In the rows, 128 means zero.
Each run below is a few steps of one of 7 hidden systems, one row a step.
K_548, seq 1:
[[186  92 157 153 162  89 178 127 124 125 115 136 139 154 175  75  80 132
  147 110  98 125 136 109 152 159]
 [163 111 140 131  85  94 147  73 138  99 119  85 120 119 142  77  98 100
  145  61 160 141 107 158 112 133]
 [156 109 145 159  88 124 164 112 158 135  51 122 125 146 158 116  99 176
  166 110 106 142  82 122 168 108]
 [138  83 135 151 111  92 158 137 157  76 149 134 113 137 102  87  45 127
  153 113 148 167 121  96 124 119]
 [170  81 144  96  99 143 138  85 117 103 109  86 121 140 167  85  98 123
  112 135 124 131  77  92 140  79]
 [133 120 118 119 109 167 184 129 190 104  98 122 113 157  96  64 100 157
  167 141 141 123 100 144 111 105]
 [136 105 129 136  77 110 118 119 154 100 142 110 117 103  86 138 103 159
  137 164 143 159  73  88 122  50]
 [130  85 129 132 122 192 144 153 123 103 133 130 133 155 106  67  94 144
   87 184 110 105 110  84 132  94]
 [149 152 114  84 134 155 145 106 158 131 163 113 116  98  86  87 119 106
  128 171 179 122  89 123  92  71]]
K_802, seq 2, 9 rows:
[[157 102 126  58 185 127 116  96  85 113 174 115 123 131 155  77 140  81
   92 167 128 120 141 119 110 137]
 [ 96 138 100 105 149 177 107 104 111 135 139  96 128 110  96 112 177 112
   95 119 127  79 148 196  95 162]
 [116 107 109 160 200  99 121 113 132 151 153 128 129  64  73 134 129 159
  129 165  91 107 137 156 127 166]
 [149  66 144 127 181  91 141 124  91  88 179 100 139 141 130  90 106 124
  116 113  94 105 170 120 109 166]
 [132 134 132 114 171 164 145 111 101 162 127  74 148 107 155 131 113  87
  103  57 125  67 143 155 128 163]
 [150 157 126 152 181 103 168 116 157 170 108 124 141 105 121 131 159 165
  179 111 101  91 143 187 120 168]
 [134  73 153 190 115  70 138 126 124  95 128  98 144 129 113 133 102 166
  149  71  87 121 149 136 128 161]
 [150 113 147 141 154 145 173 140 119 154  97 107 144 137 183 136  54 109
  129  64 115 104 125  96 170 144]
 [169 176 144 112 122 109 182 109 168 152  87 118 131 146 176 124 147 125
  193  68 149 120 120 167 121 130]]
K_394, seq 3, 9 rows:
[[107 150 104 135 111 162  88  96 115 144 119 140 123 109  93  88 197 130
   91 163 131 109 129 198 112 157]
 [127  99 109 172 139  93 104 104 136 125 160 141 118  63  48 103 119 158
  117 193 121 142 108 140 121 130]
 [152  69 135 136 178 106 127 117  85  99 171 131 132 131 125  52 110 112
   91 153  99 115 160 127 121 175]
 [139 140 121 126 156 152 128  89 107 153 140  92 142  89 113  85 144  94
   95  94 136  74 137 188 104 166]
 [136 129 117 169 160 104 124  95 142 164 109 126 133  80  92 127 171 184
  144 160  84 101 118 183 131 157]
 [132  70 131 206 141  95 145 132 129 108 135 130 135 111  85  87  71 159
  126 116  94 120 142 136 135 174]
 [181 110 147 131 186 129 168 101 108 157 129  97 147 106 168  82  84  97
  115  90 116  82 127 132 143 159]
 [145 159 127 139 143 137 170 102 154 162  80 115 138 132 136 104 167 152
  169  87 114  85 134 205 119 166]
 [136 104 133 208  94 112 143 112 158 143  74 119 132  95 102 126  96 188
  152 114 100 126  88 144 157 127]]
K_394, seq 4, 9 rows:
[[127 125 152 141  76 115 157 160 147 104  93 115 135 180 165 172 102 147
  173  57 126 144 132 102 136 106]
 [135 162 136 116 107 162 148 157 139 159  83 141 129 152 188 175  90 110
  139  99 146 142 103  80 170  93]
 [130 173 130  85  99 122 160 155 175 115 107 146 113 179 160 163 138 130
  190 113 164 165 123 110 122  86]
 [117 129 137 111  38 142 104 142 126 101  94 134 116 173 165 164 127 129
  127 120 147 173 101  86 149  75]
 [108 164 112  81 110 165 124 166 145 126 129 173 106 156 146 146 109  94
  125 161 176 171 114  81 140  84]
 [121 141 127  57  84 118 106 129 133  79 155 128 107 168 140 148 166 111
  142 152 165 171 124 104  96  71]
 [ 82 131 113  96  75 175  68 146 100 109 129 153 114 151 131 149 158 108
   81 170 144 158 126  99 133  97]
 [100 144 106  78 136 134  96 148 131 109 193 149 108 114  88 152 138 100
  115 187 170 160 130  98 100  87]
 [107 104 127  82 119 113  71 133  84  78 184 123 124 152 125 145 181 115
   94 166 122 144 160 108  99 115]]
K_567, seq 5:
[[178 151 152 169  98 127 110 143  95 144 151 161 158 130 125  90 178 133
   81 188 125 110 114 107 124  99]
 [125 185 111 127 119 158 127 155 129 138 169 173 122 117  99  85 118  66
   98 135 202 134 139 133 105 135]
 [192 178 140 140 113  81 110  95 118 162 142 161 134  94 138 101 182 115
  123 173 154 143 101 143 125 114]
 [110 161 117 167 113 140 103 160 111 131 147 200 131 140 102  84 157 102
   90 153 149 133 164 153 118 179]
 [147 158 116 139 119  82  91  89 121 160 143 166 106  59 125 123 114  82
  111 151 180 178  96 130 147 135]
 [152 133 126 134 157  96 115 117 101 131 133 186 125 148 151  65 170 112
  113 167 117 140 165 161 132 196]
 [ 95 137  99 155  93 107  80  89 121 135 121 148 100  77 103 120 118  90
  108 105 168 171 125 180 136 180]
 [145 109 116 144 185  93 115 100 116 163 104 174 112  98 150 105 124 134
  124 183  96 150 123 142 175 184]
 [100  90 110 141 121  86 108 102 125  84 138 142 101 123 111  86 104 104
  127  97 140 167 161 173 120 200]]
K_548, seq 6 (9 x 26):
[[117  99 150 205  63 156 113 171  98 110 121 135 153 146 115 114  95 138
   76 107 113 115 130  93 148 125]
 [173 166 131  95 172 139 164 132 136 159 150 149 122 113 161  98  73  67
  125 135 178 135 113  91 139 114]
 [183 144 157 119  91 102 147 114 133  98 138 113 146 172 136  84 205 153
  154 133 123 111 132 152  82 100]
 [ 92 152 120 183  37 166 108 145 142 132  87 151 120 122 102 128 107 125
  107 102 162 151 102 136 148 120]
 [167 134 139 124 164  95 143 160 129 141 147 186 125 138 154 125  98 120
  139 190 132 163 121  61 155 108]
 [148 109 134 101  94 126 113 104  99  75 165 119 127 162 126  44 161  96
   93 133 148 126 146 150  84 137]
 [122 173 108 122  80 173 122  96 156 172  53 148 106 116 141 126 153 135
  134 147 150 143  76 160 156 109]
 [123 118 124 165 139  77 129 166 156 104 153 192 118 136  85 122 125 168
  159 191 118 171 145 106 127 132]
 [128  84 123 115 104 136  67  95  66 103 155 118 119 112 133  89 117  82
   52 151 137 144 119 112 136 133]]
K_905, seq 7:
[[154 148 142 121  84 175 149 105 116 144  68 119 133 163 188  78 135  97
  116  74 143 108 116 156 142 143]
 [133 164 118 125 115 115 170 123 197 151  72 153 103 130 144 144  98 143
  200 108 153 167  94 138 151 113]
 [141  69 144 165  95  93 139 142 129  78 111 163 117 171 140  79  80 148
  137 139 109 172 131  96 152 141]
 [120  95 116  79 109 189 125  94 119 109 104 110  99 140 154  75  74  78
   91 124 153 143  99 115 147 120]
 [125 135 104  65 137 151 151 100 178 120  75 139  96 163 141 108 167 162
  179 176 119 146 105 158 127 109]
 [ 87  83 116 169  51 125 105 131 154  78 109 133 108 139  71 124 116 180
  136 146 120 165 110 129 126 108]
 [106  70 101 104 163 162 104 120 114 121 138 126 104 100 110 119  74 126
   85 199 111 145 101  82 158 112]
 [116 115 107  59 155 166 130 115 132  92 154 113 115 158 100  80 184 136
  125 182 122 104 146 157  79 119]
 [104 127 114 143  75 139  90 102 137 129 117  89 129  92  76 164 177 178
  121 150 116 119  91 153 113  84]]
K_802, seq 8, 9 rows:
[[105 134  94  79 172 150 159 135 185 138  98 159  92 136 127 143  92 143
  178 172 134 160 109 115 149 111]
 [136  94 132  73  81  94 103  83 128  74 133  87 107 149 141 137 161 144
  151 139 128 166 108 125 105  81]
 [ 68 104 101 100 123 224 119 148 133 126  99 107 120 144 109 155 112 153
  102 155 102 107 113 107 140  96]
 [135 144 110  65 175 101 142 116 167 126 171 119 105  99 103 160 126 129
  174 174 156 151 109 111 103  80]
 [125  91 143 102 101 148 100 131  96  83 148  81 147 166 122 136 187 164
  102 155  89  98 131 109  97  82]
 [ 77 142 103 111 169 182 134 174 145 142 167 112 130  97  71 181  93 121
  115 130 141 101 135 101 114 104]
 [181 148 150 100 172  75 131 126 116 138 184 118 149 120 136 156 181 143
  146 172 116 110 131 103 101  89]
 [ 92 123 139 146 105 164 117 184 100  96 167 101 159 161  95 148 157 135
   95  96 112  79 175 124  87 126]
 [133 169 131 148 186 112 128 160 123 185 169 135 147  69 118 196 108 110
  122 127 137 108 131  97 141 122]]
K_408, seq 9:
[[137 139 112  93 182 167 163 114 157 146 110 120 129 141 112  88 178 166
  152 178 102  80 128 175 107 131]
 [107 122 126 203  95  88 110 124 136 119 154 112 140  79  51 138 137 159
  131  99 127 117 137 169  99 147]
 [156  92 146 169 180 128 126 144  89 159 140 136 152 104 140 122  93 139
   83 166  78  97 123  80 168 134]
 [155 131 132  95 188 130 182 127 133 112 169 102 136 145 128  71 119  97
  144  98 141  85 165 154  83 157]
 [161 163 144 167  96 131 134  98 133 174  93  90 153  98 128 143 175 162
  137  94 114  80  97 172 124 113]
 [119 127 127 215 141 128 154 176 145 146 114 181 137 120  99 108  70 144
  127 124 115 123 141 121 158 172]
 [197 109 170 130 142  61 148 115  98 113 164 106 147 138 181 105 104  95
  132  85 131 127 140 100 125 133]
 [146 156 135 114 109 209 160 117 130 157  73 113 140 158 165  80 140 116
  112  99 135  80 113 156 133 129]
 [137 162 124 178  98  80 156 116 186 144 101 152 113  96 103 126 100 141
  186  96 164 163 103 161 134 137]]
K_784, seq 10, 9 rows:
[[115 136 115 155  85  89  76  88 122 128 103 154 115 112 112 118 199 148
  127 145 122 156 128 193 126 164]
 [ 79  86 104 164 165 131  86 137 102 142 127 157 116  89 107 148  82 123
   85 151  99 146 140 117 170 180]
 [145  85 122  61 207  94 124 100 106 105 173 116 114 129 144 110 138 117
  131 179 104 134 147 118 114 140]
 [107 135  99 100 131 150 107  75 124 134 106 106 113 118 116  99 191 126
  122 121 123 106 137 217 105 172]
 [ 95 115 101 165 167 118 117 110 148 173  88 133 114  66 100 177 102 169
  146 140  95 133 110 150 170 157]
 [128  50 142 128 179  87 133 131 104  86 162  94 136 142 122 134 117 163
  135 132  65 110 163 112 118 151]
 [117 109 114  70 161 177 140  84 116 129 121  61 124 120 142 106 121  96
  113  88 128  84 129 167 111 147]
 [136 152 113 128 164 136 171 110 179 176  74 117 123 109 124 152 143 183
  189 131 103 104 103 167 138 124]
 [112  78 146 184 106  88 137 140 134  91 123  88 142 137 104 161 105 178
  156  68  85 119 148 130 123 144]]
K_784, seq 11:
[[100 115 107 145 123  96 139 143 178  88 119 179 100 153  85 102 126 169
  180 161 127 174 149 152 119 155]
 [117  55 122 137  79 121  78  76  94  90 117 101 108 108 127 102  95 121
   81 131 118 160  98 118 149 128]
 [107 112  96  86 186 194 151 142 148 127 125 155 108 144 103  73 111 133
  115 203 118 115 128 126 130 132]
 [124 112 112 110 102  78 117  72 164  92 142 103  99  97  79 118 148 153
  169 144 148 165 103 170  92 108]
 [101  86 119 185 105 181 101 126 106 135 104 117 138 107  83 102 124 171
   71 158  84  93 112 138 146 135]
 [117 103 108 104 197 119 154 138 156 114 187 112 114  88  73 131  64 123
  144 152 140 127 125 102 108 112]
 [175 113 145 122 113 123 126  81 116 114 142  78 146 123 111  79 186 154
  119 147 110  84 106 158  89  97]
 [ 97 155 106 177 139 173 145 145 157 164 126 121 135  78  61 126  95 133
  118  98 141  88 126 163 119 150]
 [186 105 157 160 160  63 155 121 132 138 163 104 149  90 119 141  98 160
  151 140 106 119 103  86 130  93]]
K_567, seq 12 (9 x 26):
[[180 148 136 111 171 100 112  85 106 181 132 125 136  79 159 142 166 128
  119 178 114 118  94 120 148 107]
 [ 92 147 119 143 137 123 127 172 130  99 166 164 133 158  88 110 158 119
  132 116 137 120 198 166  88 186]
 [136 135 126 151 111  95  76  87 101 166 138 114 125  46 127 178 112 107
   97 126 145 149  86 112 159 111]
 [138 134 128 116 211 118 156 163 119 138 147 174 134 164 154 101 140 114
  138 146 108 112 190 136 128 192]
 [114 134 127 155  64  77  87  87 117 117 133 101 119  84 118 160 132 105
  129  59 164 162 121 162 118 142]
 [132 123 128 149 193 144 130 144 107 181  89 167 139 127 169 138 125 145
  111 160  77 107 139 117 183 170]
 [109 119 123 130 108  66 136 125 154  80 152 132 105 133 111 134  87 103
  172  66 167 180 157 144 108 157]
 [150  95 144 139 122 130 101  88  77 158  74 108 140 123 191 140 142 139
   92 129  75 115 105 120 180 140]
 [ 81 135 100 114 157 147 169 154 176 116 108 152 103 153 117 122  84 118
  172  90 146 143 161 158 123 175]]
K_408, seq 13 (9 x 26):
[[122  62 128 182  81 116 111 104 118  83 141  92 125 102  75  82  84 143
   99 110 119 131 109 133 120 129]
 [170  79 130 119 170 143 153  97 130 137 119 109 126 108 127  74  88 152
  115 186  99 108  81 100 146  99]
 [142 106 129 130 122 133 169 123 159  81 151  98 132 147  74  52 135 154
  151 132 130  97 134 163  72 121]
 [158 115 141 191  90 131 122 108 124 146 129  94 149  77  81 113 119 166
  104 143 115  96  76 122 126  82]
 [159 114 135 164 173 136 176 164 143 124 164 159 139 130  87  60  82 142
  123 174 121 105 132  99 120 126]
 [197 138 164 139 118  96 151 115 116 112 184  88 160 118 114  82 144 116
  123 109 146  91 120 129  78  94]
 [158 173 135 178 117 187 154 143 136 180 111 142 155 108 102  81 136 140
  100 150 136  75  99 137 129 108]
 [178 163 147 188 133  66 163 148 151 135 174 171 141 104  96  88 106 119
  152 127 163 139 134 127 108 136]
 [197 147 170 165  95 125 127 138  77 140 144 139 167 148 167  77 156 106
   79 127 127  97 128 108 127 116]]
K_905, seq 14:
[[139 130 132 178 140 126  92 144  92 168 160 142 149  69  98 150 131 138
   74 182 110 110 106  91 148 105]
 [142 172 127 115 180 134 138 159 118 140 207 146 144 116  92 100 150  86
  104 147 158  93 163 132  82 137]
 [182 174 149 153 101  88 110  98 107 159 148 115 156  91 131 132 198 125
  118 121 140 104 115 155 106 113]
 [129 189 130 205 128 134 131 170 131 187 132 179 150  91 105 142 125 120
  113 118 145 110 136 136 145 155]
 [184 151 148 147 159  48 145 126 118 134 192 148 135  98 133 104 104  80
  139 111 167 143 143 120 113 149]
 [179 159 150 158 109 128 128 106  89 162 103 146 150 136 179  72 155  91
   94  97 133 104 133 160 141 170]
 [143 196 115 144 122 113 160 117 172 172  97 156 114  98 137 128 105  99
  170  79 183 147 113 168 137 150]
 [172 112 149 178 122  52 145 117 132 122 107 173 124 138 156  84 105 137
  157 124 118 168 133 132 157 171]
 [129 110 124 142 104 158 134 103 115 122 100 134 111 129 149  58  63  71
   97  82 159 141 120 145 150 171]]

Which system made each run below?
seq 15:
[[112 134 115 102 161 135 185 128 185 123 105  97 121 145 111 135 135 166
  199  94 116 100 143 178 100 139]
 [119  74 140 161  94 149 131 118 128 124  72  81 133 133 135 157  99 187
  130 105  74 109  94 111 162 103]]
  K_394
seq 16 (2 x 26):
[[135 199 125 114 109 139 165 124 164 164  80 140 120 140 168 141 132 102
  172  63 174 134 123 167 133 138]
 [136 135 130 144  69  88 124 106 160 133  65 143 108 132 154 163 134 168
  177 126 130 182  83 128 163 102]]
  K_394
seq 17:
[[158 170 140 117 151 146 210 153 175 136 117 125 141 166 141 100 126 135
  186  89 145  93 142 148 101 127]
 [140 141 153 162  42  86 116 136 134 103 146 100 141 123 115 179 132 140
  147  76 154 148 110 110 108  75]]
  K_548
seq 18, 2 rows:
[[113  98 107 105 156  97 126  80 143 101 157  75 114  97  75 122 150 148
  154 118 119 113 138 186  82 146]
 [118  97 117 160 153 162 124  93 121 165  95  81 140  77 101 131 125 167
  104 127  78  73 100 160 146 141]]
  K_784
seq 19 (2 x 26):
[[118  57 114 171 103 109  94  96 122 101 126 137 104  91  82  84  82 145
   99 172 115 163  99 122 149 137]
 [141  76 113  93 184 152 144  85 117 116 131 116 109 120 131  40  87  96
   99 154 120 117 125 142 131 163]]
  K_567
seq 20 (2 x 26):
[[138 112 132 107 167  70  93 125  90 120 208 109 132  88 124 174 124  97
  110 140 133 140 141  91 114 115]
 [123 123 128 112 145 197 134 122  94 140  98 101 147 162 157  98 170 124
   92 107  90  63 154 163 126 160]]
  K_548
seq 21 (2 x 26):
[[127 133 133 111 114 141 143 142 152 140  55 140 122 174 182 176 143 175
  169 140  97 143 108 105 166  96]
 [ 99 129 124 126  77 158 157 171 171  95 112 136 114 165 119 141  67 128
  154  94 162 157 118  93 130  92]]
  K_394
seq 22, 2 rows:
[[168 182 155 104 107  97 122 150 113 120 170 143 148 167 152 139 210 116
  136 142 150 127 148 117  90  94]
 [ 98 171 128 152  54 173  97 167 112 127 108 171 134 166 135 128 164 105
   93 109 158 135 146 141 128 136]]
  K_548
seq 23 (2 x 26):
[[140 122 142  60 111 142 129  99 102 111 113  63 134 168 190 142 166 111
  130  80 122 109 130 136 113 107]
 [ 74 153  99 129 140 180 140 142 172 161  83 114 124 114  95 187 142 175
  159 119 110 102 121 161 133 126]]
  K_802
seq 24, 2 rows:
[[ 89 120 134 152  86 174  95 148  88 142  97  97 147 132 152 192 119 121
   86  68 108 104 131 114 158 134]
 [114 139 108  91 198 125 168 141 162 152 115 143 105 122 156 170  66 111
  175 114 136 152 132 107 157 142]]
  K_408
seq 25, 2 rows:
[[164  77 125 138 147  85 138  79 125 105 132 139 108 111 132  41  77 108
  126 140 130 159 119 142 138 167]
 [136  95 118 147 119 145 128  68 115 128  86 109 119 117 128  46 125 123
  107 107 115 110 123 195 134 185]]
  K_567
seq 26:
[[129 126 122 165  72  69  99  93 153 130 105 142 102  77 112 155 104 141
  152 129 154 195  81 132 154 113]
 [121  74 136 160 129 158 117 170  94  97 137 158 140 172 119  83 117 149
   77 179  82 115 151  89 143 142]]
  K_784
seq 27 (2 x 26):
[[ 71  90 113 105 115 151  69 147  94 107 120 138 112 151 145 189 136 137
   93 163  95 159 139  88 158 120]
 [ 78 137 100  75 164 149 122 165 136 110 188 123 110 120  98 173  93  85
  126 124 166 140 153  99 103 115]]
  K_394
seq 28:
[[ 55 115  95 130 137 149 111 167 158 104 136 152 111 139  57 160 150 178
  144 172 107 136 155 142 110 137]
 [108  67 124 119 132  98  76 107  93  91 187  88 124  89  88 157 120 133
   95 155 109 138 126 104 112 109]]
  K_905
seq 29, 2 rows:
[[ 92  87 111  88 130 176 117  86 107 121  84  68 115 138 156 134 125 120
  113  80 101 105 132 164 139 158]
 [100 112 104 121 167 136 162 116 184 143  82 104 109 110 107 172 109 187
  192 125  95 120 112 151 142 127]]
  K_567
seq 30 (2 x 26):
[[137 148 127 138 130 123 112  89  95 166  87 129 130 116 181 120 149  92
  111  71 126 119 142 184 152 197]
 [108 127 108 169 147 106 139 117 148 146  77 167 110 126 129 111 125 148
  159 110 110 141 151 188 154 211]]
  K_802
seq 31, 2 rows:
[[112  99 108 145  74 144 108 108 160 107 103 140  98 111  75  91 116 168
  122 194 133 164  77 131 134  92]
 [136  81 112  97 147 165 130 113 125  97 145 142 107 141 106  43 109 125
   94 211 121 132 110 110 124 112]]
  K_567
seq 32 (2 x 26):
[[133 157 132 163  73  92  87 107 128 137 143 111 139  82  86 170 190 159
  128 135 139 131 101 150 107  91]
 [112 141 124 189 161 133 105 176 109 166 157 179 144  89  92 147 110 129
   88 169 117 118 142 102 150 148]]
  K_905
